Rotation paths and how fast each direction turns (degrees per step)
Each turn is a multiple of 5 degrees from 10 to 175, or 0.
Each row of a path follows its step; steps can be skipped.

step 7: | -.18 | -.06 |  .01 | -.36 | -.16 |  .11 | -.06 | -.09 | -.13 |  .07 | -.08 | -.22 | -.02 |  .19 |  .22 | -.13 | -.27 |  .13 | -.12 |  .17 | -.27 |  .10 |  .40 |  .01 |  .10 |  .15 | -.18 |  .23 | -.01 | -.19 |  .00 |  .01 |  .08 |  .05 |  .04 |  .13 | -.07 | -.23 | -.31 | -.07 | -.19 |  .03 | -.04 | -.02 | -.25 | -.41 |  .24 |  .01 | -.18 |  .12 |  .18 |  .31 |  .13 |
step 10: | -.16 |  .21 |  .06 | -.14 |  .22 |  .11 | -.22 | -.01 | -.36 | -.08 | -.11 |  .11 | -.07 |  .10 | -.11 |  .01 |  .29 |  .29 |  .00 |  .01 |  .14 | -.05 |  .29 |  .17 | -.10 |  .10 |  .00 |  .05 | -.21 | -.09 |  .27 |  .22 | -.03 | -.06 | -.21 | -.16 | -.08 | -.15 | -.09 | -.05 |  .10 | -.01 |  .16 | -.38 |  .07 |  .00 |  .52 |  .18 | -.26 |  .11 |  .05 |  .17 |  .16 |
step 14: | -.11 | -.13 |  .02 | -.01 |  .23 |  .09 |  .04 | -.21 | -.36 |  .04 |  .30 | -.15 |  .16 |  .38 | -.05 |  .15 |  .27 | -.01 | -.04 |  .16 | -.20 |  .18 | -.03 | -.27 |  .02 |  .17 | -.16 |  .22 |  .11 |  .16 | -.13 | -.17 | -.11 | -.07 | -.33 |  .17 | -.14 |  .16 |  .00 | -.21 |  .15 | -.24 |  .00 | -.09 |  .15 | -.21 |  .16 | -.03 | -.25 |  .25 | -.06 | -.15 |  .18 |
step 16: |  .07 |  .27 | -.15 | -.09 |  .19 |  .18 | -.26 | -.19 | -.22 | -.28 |  .08 |  .11 |  .03 |  .17 |  .13 |  .04 |  .03 |  .09 | -.13 |  .20 |  .27 | -.05 |  .16 | -.17 |  .00 | -.25 | -.08 |  .12 |  .02 |  .01 | -.15 |  .11 |  .00 | -.11 | -.24 | -.21 |  .08 |  .11 | -.23 | -.46 | -.04 | -.18 |  .01 |  .07 | -.06 | -.24 |  .18 |  .12 | -.45 |  .06 | -.23 | -.03 |  .16 |
step 19: | -.26 |  .19 | -.17 | -.12 |  .25 |  .11 |  .05 |  .04 | -.15 |  .05 |  .09 | -.06 |  .00 |  .20 | -.07 |  .04 |  .01 |  .09 | -.13 |  .14 | -.10 | -.11 | -.14 |  .25 | -.16 |  .28 |  .11 |  .37 |  .33 |  .01 | -.07 |  .20 |  .00 |  .32 | -.13 | -.07 | -.12 |  .10 | -.17 |  .15 | -.21 | -.35 |  .31 | -.06 | -.14 | -.33 |  .02 |  .03 | -.11 | -.06 | -.36 |  .00 |  .08 |
step 20: | -.08 |  .15 | -.14 | -.37 |  .35 | -.01 |  .14 | -.06 | -.12 | -.03 | -.13 | -.12 |  .03 | -.18 |  .16 |  .10 |  .20 | -.16 | -.12 |  .18 | -.03 | -.06 | -.14 | -.04 | -.37 |  .36 | -.17 |  .36 | -.27 |  .15 | -.05 | -.08 | -.18 | -.17 | -.12 |  .05 | -.13 | -.17 | -.14 |  .10 |  .17 | -.17 |  .21 | -.20 | -.02 | -.28 |  .18 | -.12 | -.16 |  .15 | -.01 |  .00 |  .21 |
step 24: | -.09 |  .11 |  .30 |  .04 | -.11 |  .12 | -.26 | -.01 |  .13 | -.09 |  .07 | -.30 |  .08 |  .24 |  .02 | -.01 |  .06 |  .23 | -.05 |  .17 | -.23 | -.07 |  .32 | -.17 | -.15 | -.12 | -.10 |  .27 | -.13 | -.28 | -.10 |  .00 | -.12 |  .01 | -.20 |  .23 | -.19 |  .02 | -.26 | -.21 | -.08 | -.34 |  .17 | -.14 | -.35 | -.22 |  .21 |  .00 | -.24 | -.03 | -.10 |  .09 |  .10 |
step 25: | -.43 |  .12 |  .12 | -.08 | -.02 |  .29 |  .03 | -.02 | -.20 | -.29 |  .17 | -.10 | -.22 |  .18 | -.30 |  .12 |  .15 |  .29 | -.13 | -.05 | -.13 |  .00 |  .19 | -.02 | -.07 |  .28 | -.03 |  .08 | -.03 |  .01 | -.10 |  .06 |  .03 |  .03 | -.44 | -.17 | -.15 | -.13 | -.11 |  .23 |  .00 | -.04 |  .05 | -.34 |  .05 | -.19 |  .29 |  .13 | -.10 |  .10 |  .04 |  .20 |  .16 |
Speeds:
| -.03 | -.05 | -.04 |  .01 |  .11 | -.01 | -.03 | -.05 | -.09 |  .10 | -.02 | -.01 |  .05 | -.05 |  .07 |  .04 |  .02 |  .03 |  .01 | -.06 |  .05 |  .00 | -.08 |  .02 | -.15 | -.02 |  .02 |  .02 |  .02 |  .01 |  .01 |  .01 | -.04 |  .13 |  .05 |  .03 |  .01 |  .02 |  .00 |  .11 |  .02 |  .05 |  .04 | -.02 | -.03 |  .04 | -.02 | -.05 |  .03 |  .03 |  .03 | -.02 |  .04 | => 45
|  .10 |  .01 |  .10 |  .03 |  .02 |  .00 |  .01 | -.01 |  .04 | -.06 |  .01 | -.01 |  .05 |  .04 |  .00 |  .03 | -.04 |  .04 | -.08 | -.02 | -.04 |  .04 | -.03 |  .05 | -.05 |  .02 | -.01 |  .11 |  .07 |  .01 |  .08 | -.01 |  .02 |  .00 |  .02 | -.16 |  .05 |  .07 |  .06 | -.01 | -.03 |  .07 | -.04 | -.02 | -.02 | -.02 | -.02 |  .05 |  .00 |  .04 |  .03 |  .02 |  .12 | => 125
| -.02 |  .01 |  .00 |  .01 |  .06 | -.04 |  .05 |  .12 | -.02 |  .07 | -.11 | -.04 |  .00 | -.04 |  .02 | -.08 |  .11 | -.03 | -.05 |  .07 | -.05 | -.05 | -.08 |  .00 |  .07 |  .11 |  .02 |  .09 |  .02 |  .07 |  .05 |  .00 | -.04 |  .00 |  .05 |  .01 | -.03 | -.02 |  .04 | -.03 | -.01 |  .00 | -.04 |  .05 |  .03 |  .05 |  .00 |  .05 |  .01 |  .05 | -.04 | -.04 | -.02 | => 45
| -.04 |  .15 |  .04 |  .08 |  .06 | -.08 | -.03 | -.02 | -.01 | -.02 |  .09 |  .07 |  .01 |  .08 |  .12 | -.02 |  .01 | -.02 | -.08 |  .01 | -.01 |  .00 | -.04 |  .01 |  .07 | -.02 | -.01 | -.03 |  .03 |  .05 | -.06 | -.01 |  .02 | -.05 |  .07 |  .01 |  .02 |  .03 | -.03 |  .07 |  .03 |  .02 |  .04 |  .05 |  .06 | -.04 | -.03 | -.05 | -.01 |  .07 | -.01 |  .04 | -.05 | => 25
| -.02 |  .07 | -.08 | -.04 | -.04 |  .09 |  .04 | -.04 | -.01 |  .03 |  .08 | -.03 | -.06 |  .02 |  .01 | -.01 | -.02 |  .04 |  .03 | -.06 | -.04 | -.07 |  .05 | -.05 |  .09 |  .00 |  .06 |  .05 | -.04 |  .06 |  .05 | -.04 |  .05 |  .09 |  .09 | -.08 | -.06 |  .02 | -.03 |  .07 | -.07 | -.03 | -.02 | -.02 |  .08 |  .04 | -.03 | -.01 |  .08 | -.02 | -.03 | -.01 |  .06 | => 175
| -.03 | -.03 |  .01 | -.12 |  .02 | -.02 | -.15 |  .03 | -.05 |  .02 |  .05 | -.01 | -.02 |  .00 |  .02 |  .04 |  .04 | -.03 |  .06 |  .08 | -.01 |  .05 |  .04 | -.11 | -.05 | -.01 |  .06 | -.01 |  .01 |  .05 |  .00 |  .00 |  .03 | -.06 | -.05 | -.09 | -.02 |  .03 |  .07 |  .00 |  .09 |  .03 | -.01 |  .03 |  .09 |  .06 | -.02 |  .02 | -.01 |  .00 | -.05 |  .08 |  .05 | => 170
| -.11 |  .02 | -.04 | -.01 | -.06 | -.06 |  .06 |  .04 |  .00 |  .02 |  .01 | -.05 |  .03 | -.04 |  .06 | -.01 | -.10 | -.03 | -.01 | -.02 | -.01 |  .05 |  .01 |  .01 |  .04 |  .02 | -.02 | -.01 |  .09 | -.10 | -.03 |  .02 | -.01 |  .06 | -.10 | -.03 |  .09 | -.03 |  .03 |  .10 | -.02 |  .03 | -.08 | -.04 |  .01 |  .02 |  .00 |  .05 |  .00 | -.01 | -.13 |  .05 | -.02 | => 175
